Each path below is one point turned by a fixed rotation once a step. After each direction that follows a path, write how fast that rotation turns it, in degrees per step (0 if it stays still).
Each turn is a multiple of 5 degrees from 10 to 175, or 0.
Each row of a path follows its step; steps can be skipped.

step 0: [-16   7 -22 -52 -29  13  15 -25  33  24  -7  23 -13   2 -24  12 -24  -9
   3  14   4  35   3 -10  13   8 -17 -15  27 -24   7 -24  12 -12   5 -28
 -26  -4  -8 -28  11  21 -22  38 -21  19]
step 2: [ 23 -21 -41  12   1  14  -4  13 -29 -12  35  33   7  40  21 -20  15  36
 -17 -17  -3 -22   9 -24 -16  -2  -2  20  31  34   9  31  16 -25  21  20
   0   7  25 -13   4   1  26   4 -19   4]
step 4: [-12  10  23  -5  23   4   1 -55 -15  17   2 -29  11 -14  -5   7  10  25
 -23 -39  13   4  22  11  25  19   7   1  -8   3 -15   7  -5  65  36  -4
  14 -19 -42   1  -5 -11   7  -7  -1 -18]
step 5: [-22 -19 -13  13  -8   5   0 -35 -15 -19   3  -7  23 -49 -12 -27  11   3
   2 -45 -10 -44  -1  34  -5 -20   1 -32 -26 -15   2  10   8  10 -20  21
  -9  -1 -15  23   6  12 -11 -36  35  -5]
step 6: [ -5 -21  43  -5  -4 -11 -36  35  12  -2  31  16  29 -21 -10 -24 -21 -11
   5  -9  -9 -14 -31  30  15 -10  30  -9  -3   5 -24 -22  12 -13 -28  -8
  18   2  33 -22  34   6 -12 -21  24 -24]
step 7: [  1  25  46  -9  18 -27 -22  15  -2  17  -5  -1 -19 -15  22   2 -17 -23
  25  49 -13 -13 -51  -4  12 -37   2 -19 -13 -24   1  -1   4  -1  32 -16
   8 -24  25  -7 -13 -31   5   5   4  15]
step 8: [ -7  -6  -5  47   5  -8  41 -11  26  33 -36   4 -21 -19  -1  25   2  -4
  46  24 -10   6   3  -6 -41 -17 -11 -10   8  -5 -12   2 -12 -16   4   4
  39  -3 -10 -29  -6 -37   6  32  15   3]
step 9: [ -4  -4 -27  13  15 -32  18  15   1   9 -30  14 -19  30  -9   8  44 -25
   1   8  25   3 -10   4 -17  27 -14 -13   7 -10 -11 -36   4 -33 -53  24
  28  17 -17  19 -12  27   6  17 -22   0]
step 11: [ 10  19 -21   3   2  49   3  27 -24 -10 -14 -16  -7 -11 -26  12 -10  21
   0   1  -4  49   5   9  -9 -19   0  20  -1   8  39  13  -2  20  27  -8
 -27   6  21  34   9  12 -37  22 -43   4]
step 12: [-15  19  -2  -1 -27  -5 -28 -23 -11 -28   7  15  35  -7  -3  15 -20  18
  26  15  10  22  43 -16 -13  -2 -16  33  20  35  25  -4  11  13   9  30
 -24  20 -27  22  43   9  27   6  -8  -5]
Directions:
[ -7  -6   2   9  -1  -5  -7   1  -4   4  -1 -10   0  12   6   3 -12  -1
   2   4  15  -9   0 -11 -13  -6  -2  -2   7   4   3   4  -4  -4   5  -7
   7  -5   4  -3   5   4   5  -2   0   7] -> 65
[ -9   7   5   4  20  -5  -2   4  -7   4  -6   8   4  -7   0   5   2  -1
   1  -7   1   5 -11   9 -12   0  -5  -3  -2  -3   7  -1  -1   2  -6  -1
   6   9   3  -5   5  -9   1  -6  -2   3] -> 25
[  4   3   5   9  -6  -6   2   9  11   3  -1   6   0  -6   4   3  -2   2
 -11  -1   2  -9  -6   7  -9  -7   6 -10  -7   3  -7  -8   4  11   8  -1
  -4  -3  -3  -1  -6   7   6  -2  10  -6] -> 35
[ -2   8   1   5  -5  -7   1   4   1  -6 -10  -2   2  -9  -9  -9  -3   3
   3  -4   1 -15  15   1  -3  -1 -11   2   8  -5  -3   5   4   3   3   5
   6  11  -6   0  -4  -3  -3   7  -7  -1] -> 100
[ -9   4  -3   2  -3  -9   6 -12   6  -1  -1  -1 -12   6 -14   2   2  -2
   5 -12  11   3   2   7   1  14   2  -6   0  -4  -4  -5  -2  -5   4  -3
  -5  -4  -6   2   3  -3   7  -2   7   7] -> 80
[  4  11  -6  -6  -4  -3  -1  -4  -4   9   3  -5   7  -3  -1  -5 -10 -11
   3   6 -10   0  -2   5  -4  -2  10   1   0  -9  -4   0   3  -8   5   4
  -3   9   0 -13   8   5   9   3   5   8] -> 55
[ -3   3   3  -1   0  -8 -20   5   9   3   2   8  13   0   3  -1   8  -8
   4  -7   4   6   2  -7   5   5  -6   2  -4   3  -3  -4   1  -8  -1  -9
  -2   1  -9  -4  -3  11  -5   8   1   2] -> 115

step 0: [ -6 -17   0 -10  -1  22   7  -3   1  23  -8   2 -41  20  13   0  14  39
   0 -39  10   5  28 -45 -20  14 -11  46   8 -11 -34 -55  -1  -4 -14  -2
  20   8 -24  19 -20  25  15  11  -7 -25]
step 1: [-18   7  16  -1 -18 -34 -19  10 -32  -3 -28 -11 -30   8  33 -25  18  40
   4  -2 -24  -8 -14  26 -11 -31  26  -3   9   0 -31  -4  11 -20  24  32
 -34 -30  13  24  -2  -5  35  -6 -31   7]
step 2: [ -7 -21  -6  48  -6   5  17  -6  -7  15  25  -8  -1  27  34   9  15  21
  24 -21   1 -19 -17   4  -7   6  -2 -61 -27   3 -13   9   4  16 -40 -13
   8 -40 -14  41 -26   6 -31 -10  -1   9]
step 3: [ 32   5  18  15  30  37 -26 -32 -40  -6  -1 -15  27  -6 -47   1   2  -4
  14 -14 -19 -15   8   3  25   9  13  -7   8  -9 -32  46 -26  -2 -14   2
  -5 -47 -12   2  26   8  33 -13 -12  -3]
step 4: [ 22  -2  25  10   0  16 -25  -2  36  20  -9   8  -8  12 -48  36  -1  27
  -6 -50   6   6 -41 -31 -15  -2  28   7   7 -10  32   0  16  27  32 -14
  19 -27   4   3 -17  13  -9   2  23 -25]
step 6: [ 19 -51   7  -3  27   3  28  20   5  27 -11  17  -3   9  17 -28  26  12
 -16 -12 -38   0  21  -9   7  -2  32 -25 -11  14  20   7  57   6 -19  32
  17  17  19  22 -22  -4  12  30  -3 -10]
step 7: [ 24   8  12  12  44  12  50  -4   2 -16  34 -14 -31   5   1 -23  -9  19
  -5   6 -36   4   3 -16   8   1  -6 -10  16   6 -42   5 -10 -33  17  -9
 -27 -37   9  -9   8 -33 -36  27 -24   8]
step 8: [ 27  -1   9   6  29 -11 -13 -19  15  10  -1  24   3   8   6  36   7   7
  25  24   5 -18  -9  29 -24 -26  -1   1  21  48  22  56  -1  28   1   1
 -26 -21 -29  14  -3 -24 -13  35   8 -27]
step 9: [ 35   3  31  -4  -8  26  14  13  19   3  28 -20  12  29  -4  31  -1  10
 -16  10  38 -12  -6 -30  63   6  -5  38  15 -10  -3  11 -16  27 -33 -12
 -37  14 -15  -1  -9  -9  -2 -23 -17 -11]
step 12: [-11   5   8 -13   9 -30 -28 -19 -30  10   6  -2 -42  11   8   1  28  15
  30   2 -23  -6  18  30   9   0 -16  12  -4  13 -52  -5  -9   6 -43  13
   8   2   3  26 -10   4  13  69 -10  -1]
Directions:
[ -4  13   0  17  -6   4  -5   5  -3  -3   7   2  15   2  -1   6   0   9
  -1   3  -3  -3  -3 -10  -5   4  -7  -2   4  -1   2  18  -1   0  -6   4
  -4  -1  -5  -4   3  -4  -1   4  -1   0] -> 65
[ -2   3  -1   4  -7  -2  -8   6   1   1  10  -2  -3  10   3   3  11  -1
  12  17   0   6   6   1   4  -3  -3   8  -2   5  -3 -10  -8  -2   4   2
   0  12  -2   4  12   5  -1   2   7   0] -> 25
[  9  -6   8  -7   1  -4 -15   5  14   1   8  -1   8   4   8  -2  -2   3
   1  -7  -3  10   0  -3 -14  -2   5  -8  -5   7   9   0  -1  -5  -8  -2
   2   4   2   1  -2   0  -2  -8  -3  -6] -> 160
[ -4   5  -4   9  12 -13   2  -2  -9  -2  -5  -8  -7   1   5   6  -9   1
   2   7 -14   3   4  -4   1  -1  -1  -6  -2  -4   3  -5   5  -5  -5  13
   1   5   4   5  -6   3  -7  -5  -8  -9] -> 70
[-11  -6  -1   5  -5   5  -6  -2  11  -3  -1   2   6  -3   2   8   0   0
 -12  -2  -5 -10  -1   5   9   5   2  12   9   3   2  -6   3  -7   3  -2
   8   0   2   2   5   1  -2  -6  -5 -17] -> 70

step 0: [ -1  28  -1   2   2 -24   4  11 -37 -34  22  19 -23  26 -15  24   8 -21
  19   7 -60 -25 -10  30  18 -23   4  11  -6  14  20 -13   7  11 -13 -16
 -21   6  16 -19 -16  23  33  -4 -12  -8]
step 1: [-17  17 -36  28 -23  -5  25  16   4  -8  -1   5 -44  29   0  11 -51  -2
  15   7  13  49  -1   4  19   9  -4  18  27  -3   7  -4   8  -3 -48  -5
   7  -6 -13  10 -18   2  28 -13  12  13]
step 2: [  3  15   8 -17 -45  24 -13  10  -4   2 -11 -19   3  -1  -6 -29 -25  26
   9  -3 -34   9  12 -25  14   0 -17  21  31  11 -13   7  -2  -5 -16  21
  45  22 -11 -32 -15 -16  15  53  -9   5]
step 3: [ -1  -2  13  29 -21 -18 -31 -23 -20 -16  -5 -38  -1   9 -30  10 -16 -24
 -15  21  20 -25   2   4  -8 -64 -11  22   7  -6  -7 -22  18   8   6  -4
  26  21  16 -13  -9 -15 -31  24  19   0]
step 4: [  6  -4  -1  29   6 -19  16 -43 -12  20 -27   3 -14  12  18   8  13  -5
  20  -9  -1  -3 -13 -24 -26  24  12  20 -23 -32 -12 -36  25  40 -10 -15
   4  37  25   4 -39 -22  15   6   6  -3]
step 5: [ 41   1  22   1 -13 -27  23 -11 -12  29  14  12 -36  29  -4  11  12   0
   3   4 -24  -6 -31  -3  -9  -6  16   7  16  33   7  11  -3  33  -2  -4
   7  23  -8  -7   7  52  28  14 -40  21]
step 6: [ 10  -1 -36   6   4 -27  17  -1  -9   5  20  14 -22  -3   3  -3 -53 -19
  14  32  -4  13 -31   3  -1 -20  -3  38  17 -12 -12  17 -41  25 -25  36
 -14 -22 -25 -10   4  -2 -16  10  12  17]
step 7: [ 14  16 -25 -37 -14  26 -33   7 -15  22 -16  -6 -13  12  15  -4 -18  -8
   0  -8 -18 -27   3 -27  16  -6  11  13  28 -13  20 -10  -4  10  -4  -6
 -23 -15 -27 -48 -40 -39  19  19  15  -8]
step 11: [ 17   8   0 -13 -18 -55  -1  14 -11  -7   8  17 -25 -15   4  -7 -44   4
   4  41 -19 -10   4 -17 -52   5  18  22  -3 -19 -10  -8  19  18  -4   4
   2 -40  -6  21   3   8  -6  14  20 -31]
step 12: [  8  11 -15  -5  -1 -13 -12  14 -18  20 -15  13 -23  25  12 -17 -23  42
 -33   1 -23 -10  -5 -27  -7 -16  11 -10   8   5  16 -43 -22  10  30  -9
  -8 -17   4  -1  -6 -29  36   4  20  53]
Directions:
[ -5  10  -4   7  -2   5   0  13  -8  -3 -16  -2   4  -3   0  -4 -11  -3
  -3  -8  -1   1  -7   1  -1   2  10   1   1   4   6  16   5  -1  10   3
   5   1  -1  -7  -3  -3  -6  -4   4   6] -> 65
[ -2  -4   3   1   7   2   2   0   0  -3  -2   7   1   9  -1   1   7 -10
  12 -12  -3  -4   3  -2  -4   2  -5   6   0   5   6   9  -2   7 -15   0
  10  -5   2   9  -2  11   3 -10   1  10] -> 80
[  4  -9  -7  -8  -5   4  -5   6   1  -5   1   3   6  16 -15   0  -6  -3
   0  -3   6   1  16   5   3   7  -2  -2   1  -5  -6   5   1  -6  -4  -1
  -1  13   0  -5   0  -8  -2   4   2   5] -> 60
[ -2   8  -6   2   2   4  11   1   8   5  -4  -1  11   5   6  12  11   2
  -5   6   4  -7   7   2  -8  -7   4  15  -4  -5   0   3   6  -1   2   4
  -1   8  11  -2   3   1   0   1 -10   1] -> 70
[ -9   0   0  -5  -2 -12  -7  -3  -5  -6  11  -9  -5   9  -1   2   4  -5
  -5   7  -2  -2   0   9   0  -1  -8   2   1   8   5   9  15   3   8   6
   1   1  -8   1   7   7  -8  -2  -2  -4] -> 140
[ -3  -3   1  -2  -6  -3   6   6   1  -3  -3  12  -5  10   7   3   5  -4
 -10  -5  -2   1  -4  -3  -5   4   9  -5   1  -5   0 -10  20   0  -7 -11
  -1  -5   2  -4   3  -2   3  -7   7  -9] -> 100

step 0: [-28  -2  13 -25  -5   1 -12  -5 -36  -8  29  20   2  32   4   8   5  10
  -9  28 -12   1   6  47 -13  50  41 -24  -1   6  30   0   7  12  -9   3
   1 -11  27 -20  -4 -17  28  16  20   0]
step 1: [-22  40   6 -12 -11  13   9 -15  12 -17   1 -14  -3   2  15 -18 -11   7
  34   3 -44 -41 -11 -25   1  34  12 -26   5   8  24  -1   9 -37  46  17
   4   4  -2   6 -21  21   2 -21   9  14]
step 2: [  1  -1  -9 -12  13 -37  15  -3 -10  -2 -29 -29  40  13   6  27  62  17
  42  -8 -10  -6   7  -3   2  38 -15   8 -12  -7  13   2 -27  13  -3  -1
  37   4   3  -1 -15  10  20   7  -7  -4]
step 3: [ 10  34   6 -13  21 -31  26  -4  11 -46  -3   4   6  -5  12  12 -17  13
   3  38  39 -21  -5 -48  -5  11  27  30   0 -42  15 -20  17   7 -10   0
   1  13  -6 -13  10 -14   0   2 -13   2]
step 4: [-39   0   8 -22  -8  -8  16 -17  11 -11  28  -7  18  18  -1 -29   6   1
  10   5   9  19 -11  -7  15  -8  -6  -6  21 -20   6 -14  -9  10 -42  28
  11  -7  34   9  -4 -13  11  54  40  39]
step 7: [ -3   2  -5  17  18 -14   7 -13 -31 -22  -7  38 -37  11  -5 -29 -23  -4
 -21  15  10   0   5 -15   9   3  12  31 -19 -15  -3 -20   4  39  16  36
   3 -24 -34  15   7  18  47 -10   1   2]
step 8: [-32 -14  20  22   2 -22 -33 -13 -13   4  34  16 -16  -7  -5 -33  27  20
 -30 -10  -4  -7 -22  -6   7  24 -10 -10 -13  31   8  -7  19  -4   0  -9
  -7  13   3  -3 -32 -20  26  37  -8  46]
step 10: [ -3  -7   7  28  30 -21  27  12  16 -19 -38  11  29 -13  -7  -7  25  25
  34 -41  28  -8 -22  17 -30  -1 -15 -13  -3   3   6  18  29 -15  25  20
   7  -2 -27  13   8  -8   6  29 -13   0]
step 11: [-14 -15  -8  24  36  -5   5   0  -5 -27 -19 -24  10  -9  -4   2 -23 -21
   0  47  40 -15  -1  26   1  21  -9  32   0   5 -27 -25 -17  39   7  31
   1  14 -19  -4  -4 -17 -24  11 -10  23]
step 12: [-18   0 -13  13  -4  -1 -23  -6   9 -13  14  -4  15 -15  -6 -28 -11  -1
 -30  16  35   8 -20   5 -27  28 -32  16  25 -12  25  22  -1 -38  -7 -21
 -31  -9   2  -5  -4   0 -13  46  44   2]
Directions:
[-13  -4 -15  -2  -3   4   4  11  -5   4   1  -8   4   4   0   1   7  -2
  -1   8  -3   8   1   7   8   0  -4   3   1  -4   2   5  -5  17  -3   4
   5 -10   0  -1   1   6  -2  -8   0   8] -> 155
[ -8   5  11   1 -14   1  11   1  -1   2   6   4  -1   5  -8   1   7  -1
  -5   0  -5  -6 -10   4   0   1   5  -6  -1   4   1  -2   5   3 -10  -5
 -18   0   8   5   7   1  -6  -2   7   4] -> 85
[ -3  -4 -12  -6  -2   8  17  -2   6  -1  -9   5  -5   3  -9 -10  -4  -1
  -5  -4  -1   3   0 -10  -2   0   0   3  11   4   5   1  -3 -10   0   4
   6   1  -1   4  -2   4   2  -1  16  -4] -> 130
[  2   0   6   2  -4  -5   5   6  -4   4 -18  -3  -6   6  -1  -6  -5   8
   8   5   1   9 -12  -4   4   9  -2  -5   1   2  -7  -1  -3   0  -8  -1
   0  -2  -5  -3   3   7  -3   4 -14 -11] -> 90
[  2  -3  -8   5   4  -8  -3  -4  -5   8  -5  -3   3   4  -1  14   5   5
 -12   6  -4   4   0  -4   3   7  -9  10  -1   9   3  -3  -3  -8  -5  -7
  -4  17   4  -3  -2   1  -6  -5   3   4] -> 115
